In the rows, zero is written as 128.
One turn moves each row of this set onto another row. After a few examples, where does it send each row asked below?
K674: [155 104 102 113 109 143 116 117 100 147 173 154 120 124 144 132 100]
K55: [140  92 122 158 122 117 153 144 122 122  95 140  95 144 133 167 118]
K154: [158 128  85 143  93 151 106 131 125 120 145 149  98 106 142 143 115]
K294: [114 125 138  92 151 142 139 126 171 140  91 153  92 118 152 104 138]
K56: [107 113 145  92 145 125 135 109 144 140  97 154  92 114 157 140 149]
K797: [167 129  76 118 105 123 120 117 138 139 156 136 116 116 154 146 113]
K386: [ 98 115 147 101 151 127 131  92 120 127  93 171  98 126 145 130 118]
K138: [123 123 120  99 139  91 139 101 139 150 122 150 114 133 154 136 165]
K130: [143  98 124 140 124 157 145 179 142 127  97 153  94 149 105 122 104]
K170: [107 126 139 101 157 145 134 109 146 128  87 173  98 130 138  90 105]
K535: [112 150 102  92 118 108 138 101 136 154  79 144 138 107 136 120 114]
K282: [131 107 132 144 120 111 132 141 111 131 102 146  99 135 122 185 126]
K857: [102 133  83  74 144 122 133 119 135 158 119 178 131 138 138 127 119]
K725: [172 144  95 123  97 136 120 116 146 126 142 117 120 108 118 110 109]
K37: [153 116  93 143 103 159 110 128 112 118 164 157  99 119 137 132 117]
K343: [115 129 145 103 122 120 153 100 121 159 107 122 138 113 129  87 138]
K212: [162 120 121 118 102 158 116 117 108 134 158 134 125 117 111  96  99]
K853: [107 108  94 125 130 129 145 141 112 141 112 109 167 156 149 111 108]
K514: [104 113  95  95 124 138 130 154 120 136 113 107 161 143 114 134 129]
K312: [107 112 126  84 149 135 150 117 123 165 145 158 130 141 131  92 143]
K4: [107 109  97 102 120 144 136 158 117 149 102 109 164 141 140 116 108]
K367: [149 101 127 146 123 135 153 166 150 122 102 127  89 140 113 147 140]
K577: [120 132 133  87 126 142 119 123 128 156  91 171 125 125 118  73 100]
K446: [113 109 135 108 132 109 129  91  95 160 108 174 125 134 158 112 111]
K919: [144 117 130 149 134 153 143 177 150 138 107 154  97 152 122 100  98]
K377: [135  90 120 152 124 141 143 156 111 127  91 164  98 152 124 143  84]
K830: [130 146 115  78 133 124 127 131 172 146 107 146 114 124 115 100 153]
K766: [162 132 101 153  89 155 114 128 126 117 140 134 101 104 138 120 116]
K242: [150 114 138 138 116 135 143 178 155 147 105 123  92 124 131 145 143]
K793: [126 112 122 160 136 128 133 140 108 121 107 175 103 164 114 136  82]
K755: [160 119 109 155  97 162 115 126 112 118 158 141 100 116 131 111 118]
K59: [103 114  91 114 136 122 142 135 118 125 121 107 162 158 124 130 129]

K294 -> K170
K446 -> K138
Now these:
K793 -> K282
K367 -> K130
K674 -> K797
K766 -> K755
K4 -> K853
K343 -> K312

One turn moves each row of this set onto another row. After a few examples, where does it send each row asked below?
K304: [ 79 131 136  69 114 147 110 167 126 122 116 106 116]
K161: [132 121 134  95  99 113 106 126 110 137 175 107 147]
K213: [ 90 119 143  64 114 126 138 102  86 115 148 153 120]
K554: [113 119 158  94 141 164 112 120 106 121 183 103 128]
K143: [122 162 123 114 132 105 135 124 122  89 158 134 130]
K414: [111 132 132 110 130  72  99 118 116 122 148 131 158]
K680: [109 106 135 101 135 111 129 102  88 128 123  73 146]
K19: [ 79 176 129 116 110 142 127 120 129 109 123 152 133]
K936: [124 125 108 104 135 139 127 113 113 129 128 119  71]
K844: [ 75 125 115 122 152  90  97 126 116 142 120 118 159]
K89: [103 108 167 108 132 138 107 135  86 127 174 126 161]
K454: [107 120  91  94 146 155 148 127 109 119 146 105 160]
K45: [ 87 123 118 100 156 128 121 131 118 179 116  92 139]
K54: [ 80 128 124 100 156 126 104 130 107 133  95 170 116]
K649: [ 95 124 133 101 137 142 113 123 107 123  64 118 138]
K863: [109 137 117  96 155 135 130 112 117 126 132 108  70]
K384: [141 142 135  93 119 102 141 105 113 139 164 118 141]
K922: [ 87 148 127 123 119  92  95 132 128 118 108 151 145]
K73: [ 89 142 166 126 107 152 112 150 106 104 147 144 148]
K928: [110 136 150 110 117 185 114 125 115 107 146 149 120]
K87: [125 151 160  88 117 113 129 107 110  86 113 119 134]
K186: [ 68 113 143 113 144 185 112 122 101 139 141 116 118]
K72: [ 99  99 117 110 136 101 102 146 102 150 148  86 122]
K842: [ 93 165 143  99 112 128 126 125 129 138  96 158 114]
K715: [ 66 124 150 124 156 163 112 142  97 130 137 130 162]
K13: [ 68 118 129  85 168 138  98 121 107 167 123 122 148]
K222: [134 127 115  87 157 138 120 117 119 128 130 118  79]

K928 -> K186
K304 -> K454
Now these:
K143 -> K54
K844 -> K414
K89 -> K73
K19 -> K13
K222 -> K936
K384 -> K842
K87 -> K649

One turn moves each row of this set onto another row. After a few examples, where does it send each row asked below?
K985: [133 131 118 157 144 142 162 140 147 126 167 129  89 133]
K326: [139 140 133 157 119 123 133 116 158 113 100  92 107 100]
K944: [125 137 159 158 105 135 116 168  99 126 124 130 142 104]
K710: [137  97 104 124 133 103 135 127 147 158 135 164 106 102]
K142: [155 125 124 107 131 106 129 115 165 125 109 118 105  91]
K429: [146 165 147 127 119 137  89 128 103 152 119 145 153 110]
K226: [ 88 152 150 105 128 126 114 110 104 131 162 140 124 142]
K720: [153 145 145 121 115 132 102 133 108 155 140 148 168 117]
K109: [128 131 159 136 126 121 129  90 171 144 105 128 106  99]
K546: [144 160 124 110 119 129  87 146 127 156 136 136 150 142]
K643: [ 80 121 153 127 101 131 130 136  93 120 114 128 127 126]
K907: [ 95 119 146 128 104 139 141 138  88  97 137 144 127 109]
K425: [140 151 145 163 124 139 130  96 132 109 131  95 103 150]
K544: [ 92 122 159 139 123 142 149 128  97 104 122 142 126  95]
K658: [150 118  90 150 131 122 135 135 107 124 162 130 103 153]
K865: [104 141 135  87 122 136 114 110 104 141 131 151 152 134]
K868: [ 85 140 137  98 124 130 103 118 103 143 145 155 128 138]
K272: [163 142 140 131 105 135 133 120 175 143 109 120 100 112]
K627: [137 119 110 127 149 125 133 114 131 146 168 169  96 149]
K935: [145 143 112 126 150 112 108  97 165 118 104 135  98 110]
K329: [122 138 115 177 143 142 139 115 129 130 160 143  96 155]
K178: [127 139 120 161 118 156 122  89 145 112 122 108  93 100]
K157: [ 84 115 147 117 109 135 143 150 103 117 136 135 140 127]
K521: [ 96 138 131 111 127 131 112 112  96 147 140 132 160 144]
K758: [135 134 104 110 137 107 157 124 162 124 137 157  92 134]
K566: [151 122 120 123 156  94 145 142 150 144 146 154 108 146]
K733: [147 141 153 147 111 140 130 159 110 120 112 125 159  99]
K769: [143 140 125 174 156 147 114 113 149 119 135 107  95 108]
K750: [147 116 128 114 148 109 121 117 160 162 166 143 108 118]
K125: [138 128 166 138  89 134 119 158 105 128 114 144 135  99]
K112: [158 138 133 118 138  98 122 128 164 164 114 143  96 113]
K685: [117 111 103 156 160 110 135 106 113 118 157 139 102 140]
K253: [147 130 133 144 115 143 122 164 120 130  96 139 151  94]
K933: [135 161 141 119 129 131  92 139 123 166 120 136 159 128]
K604: [133 137 115 173 117 135 146 110 129  99 103 117  94 132]
K301: [120 120 111 167 132 150 143 101 125  96 154 118 107 136]

K112 -> K326
K429 -> K944
Now these:
K125 -> K643
K710 -> K109
K544 -> K226
K142 -> K178
K933 -> K733
K985 -> K758
K750 -> K272

